In the data rows, zero lies at 7.5, halfway between 7 and 8.
Here are some points, one per row:
   9   8  10  10   9  13  10  10   8   8   3   8   9   8   5  12   7   5   8   9   5  14   7   6   6   6  10   9   7   4   8  10   6   7  10   3  10   7  13   5   8   7   7   4   5   4   9   8
   6   8   6   8   8  15   4  10   9  10   7   7   5   9   9   6   5  10  11   9   7   7   6  10   9  11   5   8   6   8   9  10   5   4   8  14   4   7   4   8  11  11   9   9   7  13   8   9
   6   7   5   2   7  11   8   6   8  11   6   7   6   5   7   9   9  10   9   4   8   0   8   8   7   5   9  10  11   3   6   9  10   7   9   6   8  12   7   8   7   7   8   6   8   9   8   5
   9   9   6   8   7   9  12   6   8   1   9   9   5   8   9  11  11  11   5   7  11   8   0   9   8   6   8   9   3   8   6   9   9  10   6   7   4   7   8   5   6  10   8   9   3   8   4  11
  10   8   5   5   8   7   2   6   9   8   8   5   8   0   6   9   7   5   6   9   5   8   8  10   8   5   8   7   0   4   9   6   7   8   5  12   2   7  12   7   4   7   9   5   7   5   7   8
   8  11   8   6   7   7   6   9   6  13   5   6   0  10   9  13   8   9   7   8   6   9   6   9   6   5   7   6  10   8   5  11   7   8   7   5   9   7   5   7   8   7  10   4   7   5   5   6
  11   3   2  10   9  10   2   7   7   9   8   4  10  15  10   7  15  15  11   7   8   9   8   9   8   9  10   8   7   9  12   7  11   8   5  15   5   7   8   5   7   8   8   5  15  14  11   8
   7  13  13  10  10   2   7   5   5   3   9   8  10   7   3   7   6   3   9   8   8   8   4   5   8   5   9   8  10  13   6  11   3   4   7   2   8  11   4   6   6   5   6   5   7   4   7   6
   6   5   6  10  10  10   8   3   8   7   8  13   6  10   2   7  10  13   9  10   7   9  11   3   9   5   7   5   8   9   5   8   6   9   5   0  14   7   4   7   4   4   4   9   8   4  10   4
   7  13   8   7  12   4   9  11   3  12  10   3   8   0  15   6   3   7  11   8   6   5   8  11   7   9   4   9   6   4  10   8  14   8   4  15   0  13   5   9   8  12  13   5   6  13   5  12
   8  11   6   5   9   4   9   7   5  10   8   6   8  11   9   6   7   8   8   7   9  12   6   7   6   6  10   7   9   4   7   6   6   8   8  10   5   8   5  10   9   5  10   7   6   7  10  11
   9   9  12   6   6  14   0   6  11   8   6   9  11   9   5   6   8   2   2  11   7   6   6   5   6   8   4   7  11  11   8   8   7   7   8  11   9   8   4  11   7   3   8   5   8   7   7  12
   8   8   7   9   7   5   5  10   6   9  10   7   5  11   8   6   7   9  10   7   6   7   9   7   8  10   5  10   6   5  10   8   8  10   8  12   6  11   5   9  10  14   8  10  15   7   8   9
   9   9   3   9   5  12  15  10   5   6   7  10   4   9  14  13   6   8   9   8   9   6   9  10   8   7  11   7   4   7   9   8  12  10   9  12   0   5   4  10   6   7   6   3  10   7   5   0
   4   4   4  14   4   8   5   3   7   5   8   7   9   6   3   0   6   1   6   6   6   7   6   4   8   7  11   6   3   9   7   4  11   5   7   8   7   9  15   7   5   6   6   9   5   4   8   9
  10   4   6   6  11   7  10   6  10   8   8   8   6  10   7   8   9   7   7   8  11   8   8  15   7  13   8   7  13   6  10  12   6   9   9  12  10   8  12   9  10   7   7   6   7   6   7   7
   7   8   9   4   5   6   4   8   7  10   6   5   9   8   7   9   9   7   9   3  11   9   7   4   9   7   6  10   5   8   9   8   9  12   9   8   9   7   4   9   7  12   7   7   5   7   8  10
   7   4   7   7   7   9   4   5  10   5   5   8   4  11  10   9   2   5   7   7   1   9  10   6   8  10   9  10   8  13   7   8   7   6  10   3  14   6   8   7   6   6   6  10  10   6  12   7
   9  11   5   7   9   4   9   3   3  10  15   5  10   7   2   6   7   8   8   8   5   8   8   9   8   8   2   8   9   0   7   9   8   8   9  13   3   6  15  11  11  13  10   6   7  13   6   9
   7   7  10   9   7   6   8  10   7  10   6  11   8  15   8  11   3   7   6  10   6   8  11   9  10  10   5   8   7   5   8  10   6   9   6   1   6   8   7   8  12   2   8   6   5   5   6   6
   5   6   8   8   1  10   4   7   9   6   6  12   7   6  10  10   8  14   6   9   9  10   8   7   8   7   8  13   7  12   8   8   4   5  13   3  15   5   3   2  10   5   2   8  10   0   8   6
   9   9   7   4   8   7  10   8   9  10   7   5   9   4  10  10   8  13   8   6   6   3  10   6   6   6   6   5   8  11   7   9   6  12   6   7  11   9   4   8   8   6   6   6   4  13   7   8
   7   6  10   8   4   6   7   9   7   8   6   7   5   9   7   8   9   9   8   8   9   8   7   7   7   9   6  11  10  11   5   0   5   7   8  10   9   7  10   6  10   6   5   7   7   6  12   6
   7   4   9   9   5   8   7   6   7   4   7  12   9   0   8   7   7  10   8   7   8  11   9   4   8  13   1   6   7   9   5  11   7  10  12   9  10   6   0   7  13   6   7  10  10  11  12   8
  14   8   9   9   6   8  15   9   4   6   6   9   6   6   5   8   4   0   5   9  15   7   9   7  10   4   9   7   5   6   7  10   5   8   8  11  12  12  12   6   8   9   7  10   5   9  10   9
   4   3  14  10   9  14  11   7   4   9   7   9  11   5   6   7   3   0   3   0   5   5   0   6   7   6   9   4   7   9   4   8   3   7   9   2   6  10  12   4   8   5   8  12   3   2   7   7
   9  10   7   9   4   8   9   8   4   9   8   5   6   8   5   4   7   8  10   7   6   9   3   8   8  10   6   9   8   3   9   8   8   7   6   7   0   7   1   7  10   9  10   0  10  12   6   8
   6  10  11   8   9   8  14  11  15   6   9   8   5  10   9   8   3  10   5   8  10   8   6   8   7   5   8  10   4   5   8   8   9   9   9  11   7   7   9   9   6   8   9   9   9   7   5   6
   8   9   7   5   8  10   9   6  12   7   9   6  10  12   3   8  12   5   6   8   8   6   8   4   8   6   9   6   7   9   5  10   6   7   0   3  11   3   9   8   4   5   5   9   7   0   7   6
   3   2   8  13  10   5   7   4   9   9   7   8   6   9   6   6   5   0   4   6   8   7   2   8   7   5   5   4   8   6   6   5   7   8  10   3   8  11   6   5   4   7   6   5   7   6   7   7
   6   7   6   4   8   6   6  12   5   4   4  11   6   9  10  10   7   7   7   7   5   7  10   8   8   7   6   5  15   8   4   6   6   7   9   8  12   6   5   8   8   6   4   9   9   5   9   9
   8  11  13  10   7   6  10   8   7   7   9   9   2   8   0   9   9   6   3   3   8  11   7  10   6   8   7   8  11   9   9   9   7   7   8   3   9   8  10   9   8   4   6   8   2   5   8   8
   3   4   5   9   7   5   5   6   9   4   7   7   7   9  10   5  12   7  14  10   7   8   6   6   6  11   7   5   3   8  13   5   9   2   7  11   6   7   9  10   6   5   7   9  13   8   4  11
  10   8   7   5  11   5  11   9   7   8   9   8   7   4  11   5   7  14   8   7   7   8   7  12   8   5  15   9   1  10   3   9   7  10   8   8   7   5  13   9  11   9   6   9   7  13   5   5
  10   9  11   5  10   5  11  10  10  12   7   6   2   9  11  11   8  15   7  10   8   5   9   6   8   3   5   6  13   6  10  13   5   7  13   0   9   1   9   6   6   7   8   4   5   8  11   8
   7   6   4   5   7   7   4   8   8   7   7   5   8  12   9   8   9  15   8  12   7  10  15   5   7  10   7   7   7   9  10   7   6   8   6   2   0  10  12  11   7   8   6   8   8   9   8   8
   7  11   5   9   5   0   4  12   7   7  10   7   6   9  10   7  10   7   7   7   9  10   7   8   7  10   5   6   7   7  11   8   9   9  11   9  15   8   6   5  12   8   6   7   7  11   8   4
   5  12   9   8   7   5   8   8   5   6   2   9   7   9   9   8   8   5  12   6   6   6   9   9   7  10   6   8   6   6  10   7   8   8   7   7   6   6   9   9  13   6  10   7   4  10   9   5
  11   7   5   5  10   8  14   7   5  11   5   7   8   7  12   3   9  11   7   6   7   9   8  10   9   8   6  15   4   9   7   7   7   9   7   8   7   4   5   7   2   8   8  10   9   9   5   6
   8   7   6   7   8   4   5   7   7   6   8   6   6   6   5   9   8  11   8   5   5   4   3   9   8   8   0  11   1   7   9   8  11   6   9  14   5   8   5  10  13   8   9   9   8  10   8   7
   5   9   9  10   7   8   8   6   8   5   8   8   8  15   4   7   5   3   6   7   8   7   4  15   7   6   7   6   6  10   7   5   7   8   9   2   8   8   4   7   6   7   7   9   3   6   8   9
   5   6  11   6   8  11   8   7   6   9   9  10   7   6   8   9   7   0   5   7   6   7   8   5   8   6   8   6   3   9   5   8   8   7   8   1   7  10  15   6   6  10   6   5  15   6   9   9
   7   8   6   9  10   6   7   7   8   6   9   8   6   8   5   9   7   5   8   9  11   7   9   4   6   6   9  15  10   4   6   8   5   6   5   3  11   6   8   8   7  12   7   7   4   7   9   6
   8   2   6   7   6   7   2   3   3   2   8   6  11  11   6   4   9   9   9   8  10   3   9   7   7  12  11   4   2   8   9   3   9   3   5  12  12   3   7   9   5   9   8   9   7  10   9   8
  10   0   7   6   8   6   7   9   7   6   5   9  10   7   9   7  12   9   7  13   8   8   8   6   8   4   9  10   8   8   7   7  10   6   8   9   4  10   8   7   7   8   9  12   9   9   8   9
   8  13   6   8   7  10   6   7   9   6   7   7  10   6   7   1   7   3   8   6   9   5   6   2   7  10  11   5   6   5   4   2   7   8   7   5   7   7   4   6   9  10   7   8   8   6   6  11
   6  10   2  10   5   3  14   9  11  10   9   5  14   4   3   6  11  15   4   9   9   7   8   8   9   8  11  10  13  11   9   6   7   7   7   3  10   9   7   6   8   6  10  11  11   9   6   9
   6   8   8   4   7  10  11  11   6   1   8   7   6   7  12   7   5  14   6   6   8   9   6   8   7   9  13   6   5   8   8   8  11   9   7   8   3   5   4   7   7   8   8   9   9   9   9   6
   4   5   9  12   6   6   8   3   8   6   7  10  11   9   8   3   8   0   7   8   9   7   3   5   8   9  10   6   8   9   6   0   3   7   9  10   5  12  15   6   3  11   7  10   2   9  10   1
   6   6   2   4   9   6  12  10   8  11   9   4  11   8   8   7   6   4   5   7   7   6   8   7   8   8  14   6  11   6   8   7   9   5   5   7   4  10   5   6   4   7   7   7   1   6   4   9
   7   8  15   7   8   7   5   9   7  15  12   4   5   1   1   7   8   6  11   9   7   7   7   7   7   6   9   6  11   5   7   8   9   8   3  10   2   8  10   6   5   7   8  15   7   8   6  10
   3   9  12  12   9   9   6   7   5   2   6   6   4   6  12   6   9   5   4   5  13  10  10   7   8   6  10   9  10   5   7   8   4   7   6   7   8   5   9  10   6  10   8   6   5   8   4   9
   8   5   9   8   6   4   6   8  11   7   5  12  12   9   8   4  13   9   9   2   6   9   8   9   8   8  10   0   5   7   7   7   8   5   6  12   7   9   6   7   6  13   8   7  13   7   5   8
   9   9   7   4   8   9   8   8   8   6   8   6   9  10   8  10   7  11  10   8   6   9   9   1   8   5   6   7  10  11   8   2   7   8   9   9  10  10   8   9   9   9  11   6   6   8   5   7
  10  10   6   5   7   9   4   9   8  13   7   6  14   8  10  12   3  12   7   8   8   8  10   8   7   4   5   9  15   9   7  10  13   8   7   3  12   1   6  11   9   7  10   6   8   7   9   5
  10   3   5   9   7   7   6  10   8   7  12   8   9   8  13   7  10   8   9   9   1   7   6   9   7   9   6   6  10   7   7   9   6   9   8  10   9   6   8  10   6   4   8   7   9   8   7   8
  12  11  10   7   6   8   2   1   9   7   6   7   8  15   2   9   4   0   7  12   2   8  15   6   5   6   0   4  12   8   8   4   9   5   9   9   7   7   3   3   6   5  11   3   3   4   8  10
Along one direction, these points spread out more than along any other. Take the direction at right angles to it along which they spread out most. Go by this last direction. How far along it is each point below, from 0 to 99? The average is 50, and the first point in the table lies past the average. One standard deviation of the points above along it is 16.
   3   9  12  12   9   9   6   7   5   2   6   6   4   6  12   6   9   5   4   5  13  10  10   7   8   6  10   9  10   5   7   8   4   7   6   7   8   5   9  10   6  10   8   6   5   8   4   9 42
   3   4   5   9   7   5   5   6   9   4   7   7   7   9  10   5  12   7  14  10   7   8   6   6   6  11   7   5   3   8  13   5   9   2   7  11   6   7   9  10   6   5   7   9  13   8   4  11 36
   6   8   8   4   7  10  11  11   6   1   8   7   6   7  12   7   5  14   6   6   8   9   6   8   7   9  13   6   5   8   8   8  11   9   7   8   3   5   4   7   7   8   8   9   9   9   9   6 57
   8  11   6   5   9   4   9   7   5  10   8   6   8  11   9   6   7   8   8   7   9  12   6   7   6   6  10   7   9   4   7   6   6   8   8  10   5   8   5  10   9   5  10   7   6   7  10  11 49
   4   4   4  14   4   8   5   3   7   5   8   7   9   6   3   0   6   1   6   6   6   7   6   4   8   7  11   6   3   9   7   4  11   5   7   8   7   9  15   7   5   6   6   9   5   4   8   9 11
  10   3   5   9   7   7   6  10   8   7  12   8   9   8  13   7  10   8   9   9   1   7   6   9   7   9   6   6  10   7   7   9   6   9   8  10   9   6   8  10   6   4   8   7   9   8   7   8 55
   7  13  13  10  10   2   7   5   5   3   9   8  10   7   3   7   6   3   9   8   8   8   4   5   8   5   9   8  10  13   6  11   3   4   7   2   8  11   4   6   6   5   6   5   7   4   7   6 45
   9   9   3   9   5  12  15  10   5   6   7  10   4   9  14  13   6   8   9   8   9   6   9  10   8   7  11   7   4   7   9   8  12  10   9  12   0   5   4  10   6   7   6   3  10   7   5   0 57
   9   8  10  10   9  13  10  10   8   8   3   8   9   8   5  12   7   5   8   9   5  14   7   6   6   6  10   9   7   4   8  10   6   7  10   3  10   7  13   5   8   7   7   4   5   4   9   8 55
   5   9   9  10   7   8   8   6   8   5   8   8   8  15   4   7   5   3   6   7   8   7   4  15   7   6   7   6   6  10   7   5   7   8   9   2   8   8   4   7   6   7   7   9   3   6   8   9 43
   6   7   5   2   7  11   8   6   8  11   6   7   6   5   7   9   9  10   9   4   8   0   8   8   7   5   9  10  11   3   6   9  10   7   9   6   8  12   7   8   7   7   8   6   8   9   8   5 57
   7   4   7   7   7   9   4   5  10   5   5   8   4  11  10   9   2   5   7   7   1   9  10   6   8  10   9  10   8  13   7   8   7   6  10   3  14   6   8   7   6   6   6  10  10   6  12   7 65
  10   4   6   6  11   7  10   6  10   8   8   8   6  10   7   8   9   7   7   8  11   8   8  15   7  13   8   7  13   6  10  12   6   9   9  12  10   8  12   9  10   7   7   6   7   6   7   7 55
   8   7   6   7   8   4   5   7   7   6   8   6   6   6   5   9   8  11   8   5   5   4   3   9   8   8   0  11   1   7   9   8  11   6   9  14   5   8   5  10  13   8   9   9   8  10   8   7 45
